In the rows, zero is written as 128.
One turn sends every row of this set to another row. A few are shown first. Where does it send the rows asked after them?
Zevug: [139 156 125 135 134 126  92 131 102 147 127  83 121 133 109]
rep: [166 128 100 145 111 126 167 106 119 167  97 131 129 142 113]
Vavi: [171 143 121 128 134 117 103 118 100 145 116 101 122 140 147]
tovok: [132 107 150 129  95 115 161 122 116 153 138  86 130 139 116]
Fef: [149 137 120 127 100 114 170 112  98 133 116 134 134 171 100]
sapav: [143 146 117 121  92 129 146 131 102 168 129 125 134 149  62]
Sudu: [128 122 108 109 124 139 112  97 131 146 139 146 125 108 112]
nek: [130 144 125 120 122 166 130 134 161 141 131 122 137 133 150]
godak: [136 132 148 118  96 167 135 142 103 127 142  90 139 123  87]
Nesil: [122 127 133 101 106 105 121 111 135 160 131 135 132 106 120]
Riber: [151 153 126 121 156 139  98 124 109 131 114 102 131 128 128]
vitu: [131 147 150 100  93 154 124 146 147 148 146 118 132 147 131]
gef: [175 100 128 119 108 152 154 105 103 129 138 118 128 145 135]
vuler: [150 118 115 120  94 160 106  97 120 149 129 133 101 110 108]
bev: [159 144 119 140 104 152 167 115 108 116  83 125 130 145 106]
Dofu: [129 134 101 129 128 137 141 134 106 128 162 109 165 123 115]
Fik: [129 152 109 136  95 160 115 145 141 153 157 110 127 142 132]
gusi: [130 151 131 146  90 128 166 129 110 134  95 102 129 146  83]
defa: [156 130 144 129 136 130 108 106 111 150 107  89 101 146 125]
pup: [159 140 125 120  86 151 127 137 139 152 142 124 126 149 162]
vuda: [128 161 107 135 123 141 152 137 124 153 103 121 152 117  75]
movu: [161 131 148 112  97 136 164 119 118 161  88 127 124 144  86]
fuseb: [147 142 122 125  74 148 101 126 119 153 119 116 116  91 110]
ruso: [175 156  96 123 113 146 149 132 107 142 101 145 157 126 107]
vep: [148 144 154 105 130 119  98 125 100 147 126  96 118 149 110]
naz: [146 138 128 116  84 113 117 125 129 157 111 124 133  90 139]
Tola: [137 158  98 151 109 113 167 128 108 129 106 120 151 144 110]
sez: [158 130 119 143 114 150 153 133 119 124 112  96 153 104 148]
mifum: [140 157 115 122 110 147 154 127  97 113 117 132 145 153  77]
birit: [128 126 132 131 101 159 133 122 155 160 141 109 106 153 136]

Dofu turns into godak
gusi turns into Fef
And these:
Vavi turns into Riber
birit turns into pup
naz turns into Sudu
movu turns into rep

One turn sends every row of this set to another row. A few are shown first. Where does it send the rows asked after them?
risus: [167 138 163 101  81 117 121 142 138 127  87 111 143 135  79 137  93 132
 142]
tida: [176 149 116 137 106 135 148  89 121  66 109 114 155 113 116 134  85 138
 121]
tuzo: [156 140 165  98  83 119 122 147 132 126  89 112 152 135  78 134 100 136
 136]
Kudud: [161 136 177 118 100 108 149 102 115  96 127 128  92 135 129 136 135 119
 127]
Fabo: [160 112 120 135 123 106 131 158 116 123 144 107 151 141 119 126 129 159
 142]
mune: [174 169 121 126 100 130 150  93 117  70 121 111 160 118 122 136 100 146
 110]
Rokem: [160 134 163 101  82 120 122 145 134 125  86 113 147 134  76 133  95 133
 142]
zulop: [190 125 123 132 107  97 133 144 131 131 150  99 127 146 130 137 118 152
 147]
luri: [142 104 169 130 116 121 145 105 108  90 110 135 101 124 113 127 124 116
 138]
rimog: [184 152 171 136 107 135 132  79 118 107 149 108 173 170 106 125 132 144
 140]
reg: [183 161 118 130  99 132 149  88 123  69 116 111 152 115 122 138  90 140
 118]
beru: [142 136 178 114 107 112 148 111 103  94 129 132 108 134 125 129 147 125
 119]
tal: [168 139 168 141 118 140 129  84 110 102 143 113 185 165  97 117 133 145
 140]
Tuto: [190 122 162 152 114 141 128  70 124 103 133 111 162 163  97 124 108 133
 160]
Dulis: [171 119 162 151 123 145 129  80 115 101 131 116 178 160  90 117 117 137
 153]
Nuz: [131 116 174 123 119 119 146 113 100  89 118 137 113 127 115 123 140 123
 124]
Mamok: [199 143 167 143 104 133 130  70 127 108 143 107 159 169 106 128 116 136
 153]
Vefo: [186 105 118 143 114 103 131 143 132 127 138 102 126 141 122 134 107 145
 157]
deba: [164 148 116 135 110 138 147  96 116  66 110 117 166 112 112 131  93 142
 116]
tet: [173 128 127 128 112  99 134 154 122 129 152 102 142 147 129 132 131 159
 138]
vopi: [163 161 119 128 107 134 149  98 113  66 117 114 168 115 117 131 101 148
 108]
Forek: [161 146 167  95  80 118 122 147 133 126  93 111 150 138  82 135 102 135
 135]
fup: [168  97 116 144 126 109 130 151 122 123 135 107 141 137 116 128 112 150
 153]
vizo: [168 146 166  97  77 115 123 143 137 128  93 109 145 138  83 138  97 133
 137]
Suli: [162 116 172 127 106 114 147  97 117  93 115 130  87 128 122 134 120 112
 138]

tet turns into Vefo
tal turns into Mamok
Nuz turns into Kudud
And these:
deba turns into mune
Rokem turns into Forek

One turn sends every row of this set to another row. A few are shown first. Where does it send the rows asked after them?
zit: [101 144  95 139 113 137 147 143 182 133 140 112 133]
sopi: [ 87 147  87 134 164 106 124 115 127 158 106 100 116]
Kinuf: [110 117  82 130 104 117 134 109 115 146 143 144 109]
noga: [110 147 104 143 120 133 156 131 187 127 138 112 136]
gof: [130 140 113 132 156 149 127 129 136 146  98 156  98]
galov: [ 95 151  96 137 171 101 134 102 132 151 104 100 119]
Vez: [ 99 160  99 133 164  94 141 110 126 147 111  92 111]
Desa: [ 98 122  83 136 122 119 114 137 115 150 144 105 131]
ninen: [116 112  90 139 121 119 138  86 128 143 132 154 120]
Luzi: [106 112  95 151 148 123 116 100 138 147 126 124 150]
lun: [ 99 157 123 147 146 106 126 121 126 136  99 142  73]
Kor: [107 150 101 139 114 132 155 141 182 128 143 108 132]
Pip: [131 127 103 137 121 105 158  84 126 129 138 143 114]
guza: [123 146 106 135 124  97 146 129 114 127 151  89 122]
Tofor: [103 142  98 142 119 139 148 134 188 132 136 115 138]
Mufu: [131 136 118 149 150 101 149  92 137 124 135 108 143]
gatun: [123 132  95 128 104 104 154 107 112 132 148 132 102]
gura: [106 136 105 158 105 149 138 150 170 118 127 118 123]
dedok: [ 96 157 120 147 144 108 123 125 125 138  99 141  73]
dama: [114 144 113 157 104 142 149 149 168 111 129 112 119]
buzod: [ 95 153 119 149 147 110 121 122 127 139  97 144  74]
loto: [ 99 154 122 149 150 108 123 118 129 137  97 144  76]
dema: [139 159 119 124 141 134 144 145 122 136 112 137  82]
fiduz: [144 154 126 132 157 136 146 124 134 134 103 147  92]
kabo: [126 145 106 125 140 147 126 151 123 148 108 146  87]
sev: [ 90 156  90 131 157  99 132 121 120 153 112  90 109]
mapef: [118 141 118 161 114 143 152 136 176 109 125 117 126]
Togoz: [110 133 110 162 115 150 140 137 178 116 121 123 129]

Togoz turns into mapef
dedok turns into buzod
ninen turns into Pip
And these:
guza turns into Desa
Vez turns into sev
zit turns into Tofor
dema turns into kabo

One turn sends every row of this set to another row. A few are shown first. Where does it send the rows asked after them?
buk: [104 130 143 143 118 128  96 114 136 133 135 141 166]
kima: [108 118 131 133 126 149 150 140 119  93 125 170 125]
Vipi: [145 116 109 138 154  90 142 111 128 121 137 137 145]
lokov: [ 89 152  96 116 135 137 143 155 126 147 138 145 134]
nutem: [135 106 117 108 138 135 144 132 144 112  93 110 122]
vor: [121 153 141 114  95 118 130 126 139 141 147 135 161]
kalub: [143 118 123 143 153  93 126 108 138 108 131 140 143]
Gerok: [116 117 139 142 171 128 123 131 106 137 101 108 139]
Nife: [ 98 129 145 142 117 122 102 124 135 135 135 134 173]
fof: [ 95 167 121 115 124 141 124 151 147 127 132 150 126]
gadep: [128 105 126 126 113 122 155  86 129 154 133 129 125]
gozoz: [141 153 163 117 142 127 124 127 133 119 103 115 121]
tuga: [131 102 115 112 142 136 141 133 141 113  92 108 125]
gur: [107 122 109 132 122 121 132 120 112 163 148 134 171]
gif: [128 112 147 130 109 126 135  82 144 136 126 133 121]
kuv: [154 130 120 129 143  90 141 109 140 113 137 139 138]
rufuf: [134 103 112 108 141 135 147 133 140 117  94 109 124]
Dol: [127 153 116 135 154 132 147 157 119 108 150 110 151]
fazo: [141 142 126 108 148 121 162 134 105 152 117 107 128]
turem: [ 96 127 154 122 136 117 138 151 116 131 123 145  90]
mebi: [103 126 116 128 117 117 136 130 115 160 148 127 175]
Tavam: [104 110 118 134 131 147 159 142 109 103 128 167 129]
Zas: [128 127 112 125 120 146 150 122 115 165 150 117 106]
zave: [121 149 123 144 159 135 134 155 122 101 145 110 152]
nas: [114  92 134 144 126 126 132  85 130 145 124 130 132]
digeb: [128 159 127 135 150 134 138 154 128  99 147 112 146]
rok: [105 104 125 157 141 152 110 119 118 149 134 118 115]
gide: [128 154 133 112  96 122 131 115 137 145 149 140 154]
guk: [130 140 147 133 112 153 114 115 142 133 138 125  97]
vap: [ 91 119 146 127 143 116 140 152 108 137 123 143  95]
totog: [114 122 122 123 121 146 165 142 115 102 131 169 123]
gole: [ 76 143 112 135 144 142 113 152 134 131 127 147 138]
vuk: [ 98 127 145 118 136 116 149 153 110 139 126 143  90]

fof turns into lokov
gozoz turns into fazo
kalub turns into kuv
And these:
totog turns into Tavam
digeb turns into Dol
vuk turns into vap
Zas turns into rok
gif turns into gadep
mebi turns into Nife
rufuf turns into tuga
gide turns into gur

